In the rows, zero is written as 128.
T: 4 groups of rows, each row roughly a mix of its group's hidden directions; some rows fit no group
T (156 x 12)
[[ 97 164 161 125 149 141 184  86 106 106 107 107]
 [ 63 110 129 127 119  91 144 105  87 107  98 158]
 [154  89 155  98 133 151 109 185 175 141 123 145]
 [102 109 157 196 131 166 108 129 100 158 152 135]
 [161 111 110 164 143 103  87 101 171 131 127 178]
 [176 107 107 141 162 122 173  76 103 122 121 103]
 [ 83 136 111  85 144 134 149  88 116  74 102 108]
 [170 107 104 132 138 146 192  87 147 153 135 103]
 [129 163 125 138 106 151 138  64 109  68 115 122]
 [188 151  99  93 103 101  90 150 147 100 129 131]
 [163  75 108 111 134 135 133 157 160 117 187 148]
 [124 124 119 209 147 112 106  89 112 135 126  95]
 [187  96 104 150 135 116 101  87 111 108  87 142]
 [ 68 160  99 140 161 112 175 114 152 149 119 143]
 [160 170 144 154 163 139 157 171 138 151  93 160]
 [148 139  91 139  90 168 102  62 140 130 151 126]
 [121 177 133 147 111 145 146  80 111  62 127 127]
 [131 200 152 134 160 142 165 108 113 119  87 133]
 [122 128 150 146 160 140  63 145  69 121 115 149]
 [151  98  89 100 132 150  98 105 169 146  90  88]
 [123 155 107 129 146  98 112 122  58 108  81 147]
 [ 96  83 179  90 120 118 140 132 135 147 152  80]
 [ 76 135 132  81 106  92 113  86  93 124 136 155]
 [169 122 123  91  74  89 128 130 129 117 105 178]
 [141 173  75 177 126 139 143 116 128 116  87 160]
 [176 101  94 149  99 114  76 156 143 144 150 150]
 [157 124 146 148 162 158 191 176 127 137 135 154]
 [191 109 138 151  89 155  90 135 110  96 145 110]
 [140 107 102 163 159 124 121 166 169 185 150 146]
 [132  78 145 191 124 133 101 134 146 149 142  82]
 [ 87 134 121 177 163 171 111 108 127 141 142  79]
 [ 99 123 167 135 106  97  59 101 151 144 111 117]
 [ 68 161 116 187 121 131 149 105 104 136 106 116]
 [147 141 136  93  85 133 187 130  93 147  93 155]
 [110 108 130 171 187 101  98 122 112 163 161 110]
 [ 88 149 127  79 167  88 156 107 142 146 114 161]
 [119  88 151 195 138 156  96 135 108 156 157 129]
 [ 96 114 165 136 136 153 194 102 104 116 122  88]
 [191  86 150 103 130 153  79 147 121 126 148 120]
 [ 81 165  94 160 132 102 160  97 161 139 100 144]
 [108 163 112 107  81 163 151  91 107 132 164  93]
 [126 171  91 157 173 131 146  75 159 115 110 136]
 [160 155 109 135 103 149 199  98 163 113 126 122]
 [108 143  89 199 153 123 135  99  88 115 131 140]
 [ 82 133 100 193  93 101 157 130 118 145 112 137]
 [134 118 113 144  46 168 156 103 121 125 140 114]
 [112 138 114 169  92  66 146 122 120 152  81 116]
 [130  85  82 141 103 133  59 130 135 156 145 123]
 [143 129 126 171 110 153 162 126  61 137  94 157]
 [126 181 105 149 176 173 112 114 118 152 107 159]
 [127 171  78 151 162 160 108 120 111 159 113 168]
 [137 156 101 110  65 131  82 126  81 127 128 148]
 [ 92  97 121  59 175 117 134 108 124 141 107 140]
 [143 105 128 151 190  80 110 131  82 148 146 124]
 [ 98 126 160 128 178 123 175 187 149 134 122 117]
 [127 171 114 160 161 147 158  67 153 143 111 147]
 [147 122 140 174 157 142 168 181 138 164 120 162]
 [ 90 175 143 112 128 118 120 200 111 119 132 157]
 [132 170  99 178 156 117 140  66 107 117 119 133]
 [140 116 111 187  90  93 137 137 132 156  86  94]
 [184 154 171 139  85 136  88 133 130  92 130 118]
 [138  78 143 120  70  71 135 136 121 117 157 133]
 [142 115  85 109 103  79  91 177 162 138 119 129]
 [106 161 112 119 145 153 149  67 125  69 118 122]
 [ 87 162 170 148 128 104 161 140  89 113 151 168]
 [159 144  86  89 105  91 167 128 139  82 117 109]
 [124 161  99 189 147 121 152 107 158 150 146 170]
 [118 108 140  54 188 147 122 120 141 145 123 124]
 [ 87 121 105 178 112 120 167 103 164 149 161 102]
 [133  74 172  94 127 135 111 171 175 146 129 126]
 [128 111 123 140 152 147  86  98 125 164 195 100]
 [ 85 142 107  85 181 115 161 105 154 157 115 141]
 [ 80 169 126 120 120 145 147 128 121 157 194 102]
 [181 138 102 119 100 106  63 140 136 127 141 160]
 [119  80 140  92  90 110 119 141 173 115 176 148]
 [ 96 159 122 108 172  90 157 147 169 165 133 153]
 [130 157  95 127  70 122  74 137 106 147 135 166]
 [130  57 109 133  90 105  99 143 109 158  98 121]
 [128 188  76 145  93 157 127 145  97 133 111 148]
 [105 147 114 149 132 108 176  63 100 119 136  93]
 [134  67 120 106  85 111  96 113  91 115  90 117]
 [ 93 147 172 117 141 116  95 162  99 125 176 165]
 [130 160  73 138 130 138 184 111 134  84 148 153]
 [ 73 140 135 174 104 120 147 116 102 163  86 104]
 [121 152 136  88  69  95 102 154 120 118 131 176]
 [164 157 101 167 126  93 179 162 142 126  95 125]
 [109 149 104 112 146 155 144  55 129  84 106 121]
 [137 146 177 107 102  79  99 139 162 119  89 101]
 [111 162  99 164 176 129 115  86 168 102 149 119]
 [161 113  82 162 108 108 106  72 127 165 136 141]
 [132  98 150 108 111 123  50 165 140 143 139 152]
 [127 175  91 142 135 166 186 141  93 132 113 107]
 [102 197 138 133 133 132 139  88  98 130  79 135]
 [100 132 148 101 105 116  60  76 130 117 125 104]
 [119 121 149 150 162 119  50 136  82 124 124 126]
 [ 90  90 104 121 105  92 132  90  88 105  92 149]
 [ 54 129 134 144 126  75 123 114 138 158 100 135]
 [ 97 148  88 186 145 110 138 105  77 117 110 138]
 [135 147 136 101 112 160  90 198 118 107 105 156]
 [118 126 111  70 122 100 147 132 200 126 143 110]
 [101 136  90 177 126 102 147 105 155 177 107 158]
 [137  90 150 118 146 126 188 141 191 150 125 119]
 [157 156 183  98 103 155  93 126 136 105 106  90]
 [127 194 125 118 144 134 145  91 106 119  71 149]
 [143  81 168  74 128 143  91 159 106 136 120 103]
 [162 192 135 155 151 119 151 152 135 140  83 155]
 [ 70 170 129 170 121 124 136 106 105 136  82 105]
 [152 102 131 137 185  86 113 143  68 139 132 120]
 [136  96 169  88 129 106  63 161 115 142 126 113]
 [122 188 156 126 165 158 134 150 166  92 148 109]
 [115 133 100  64 134  96 145 138 190 119 119 121]
 [127 159 138  96 107 126  95 175  80  90 109 154]
 [115  76 100 167 147 110 121 166 136 175 140 157]
 [ 84 102 123 103 159  91 143 161 136 185 120 146]
 [129 125  99 197  98  98 133 167 147 164 135 136]
 [100 108 155 106  89  63 159 122 134 103 123  98]
 [127  87  89 145  93 113  59 121 136 150 147 126]
 [135 126 126 172 148 173 161 100  86 138 159 169]
 [138 132 116  52 113  68 138 126 107 130 135 142]
 [146 158 112  59 119 136 157 145 121  90 132 169]
 [131 127 151 163 134 136  91 137  51 133  92 137]
 [ 84 106 161 144 162 161 193 125 121 132 131 110]
 [142 134  96 153  91 167 108  70 170 118 118 138]
 [ 90 152 135 105  67  92 148 163 111 131  97 143]
 [170  90 154  72 136 121  90 153 161 135 147 125]
 [164 109  93 122  88  94  65 144 153 123 140 122]
 [128 118 159  81 104  71 160 167 119 122 109 150]
 [156 183 128  88 145 118 130  98  98 112  82 154]
 [130 174 115  54  96 112 116 115 115 111 131  98]
 [110 111 127 184  91  78 163 119 116 151  99 111]
 [121  74 104 154 157 114 115 162 144 181 139 158]
 [ 91 170  78 162 137 110 170 101 157 121 121 137]
 [166 147 178  89 125 164  93 134 137  98 126  93]
 [137 163 137 129  96  58 112 127 118 141 105 176]
 [180 100  94 120 138 155  90 123 176 150 118 101]
 [134 149 153 149 155 183 165  83  90 114 144 139]
 [130 157 118  92  61 143 110 118  80  99 118 128]
 [140 140 134  40 116 113 148 142 148 134  99 145]
 [193 142 146 154 104 112 174 163 114 133 100 135]
 [123 113 129 141 158  89 176  74 129 149 167 101]
 [193 108 144 155  84 135  88 151 112 115 148 122]
 [ 87 101 139 122  94  55 167 127 128 119 130 122]
 [ 88 124 105 204 146 121 115 116  84 128 138 129]
 [124 114 139 198 134 188 130 131 166 133 132 111]
 [159 131 107 168 123 116 102 148 120 165 139 198]
 [161  99 161 131 146 201  96 139 131 139 154 127]
 [175 152  95 124 101  89  82 153 134 139 118 166]
 [ 94 181 115 131 135 128 137 162 131 164 188 145]
 [147  94 127 165 166  98 119 118 189 151 130 159]
 [ 79  85 131 101 134 141  66 116 146 138 162 127]
 [147  91 158  87 137 177  90 140 141 113 172 123]
 [129 173 117  91 144 100 119 112  69 109 100 161]
 [130  88 168 184 122 164  93 146 131 150 140 100]
 [162 181 133 153 111 161 132  95 130  72 145 115]
 [134 146 123 121 161 100 140 166 176 189 147 146]
 [116 173  90 137  82 138 103  97  72 123 131 124]]

which group is each row in? (one row of each group first)
[146 203 117 122 171 139 139 145 144 123  84 136] => <104>
[129 194 118 163 129 121 163 110 135  84 159 148] => <114>
[115  95 167  87 136 123  73 169 108 154 137 145] => <99>
[ 97 163 118 136 126 118 193  81 107 117 142  96] => <50>

[ 85  83 126 136  98  67 169 140 123 138 137 135] => <104>
[125 154 128  49 100 124 166 147 137 121 102 146] => <99>
[ 87 155 128 105 174 163 184 110 115 108 119 110] => <104>
[ 71 136 104  90 135 117  62 104 141 136 122 124] => <104>
[168 132 122 122 131 122 158 165 159 104  76 178] => <50>
[192 128 111 104 156 138 118 122 170  83 158 134] => <99>
[ 64 104 123 186 110 119 135 139 102 162 127 112] => <99>
[134  94 143 129  82 152 176 144 177 159 138 106] => <99>
[116 169 169 117 150 139 189 101 113  97 107 110] => <104>
[ 94  89 121  63 168 106 123 139 140 155 104 129] => <114>
[153 124  97 137  89 120  78  63 110 131 144 139] => <50>
[120 154 174 147 124  99 152 165  95 139 170 169] => <114>
[ 87 101  82 160 147 100 162 130 121 167 136 162] => <114>
[191 124 115 133 136 164 107 139 169 172 145 103] => <114>
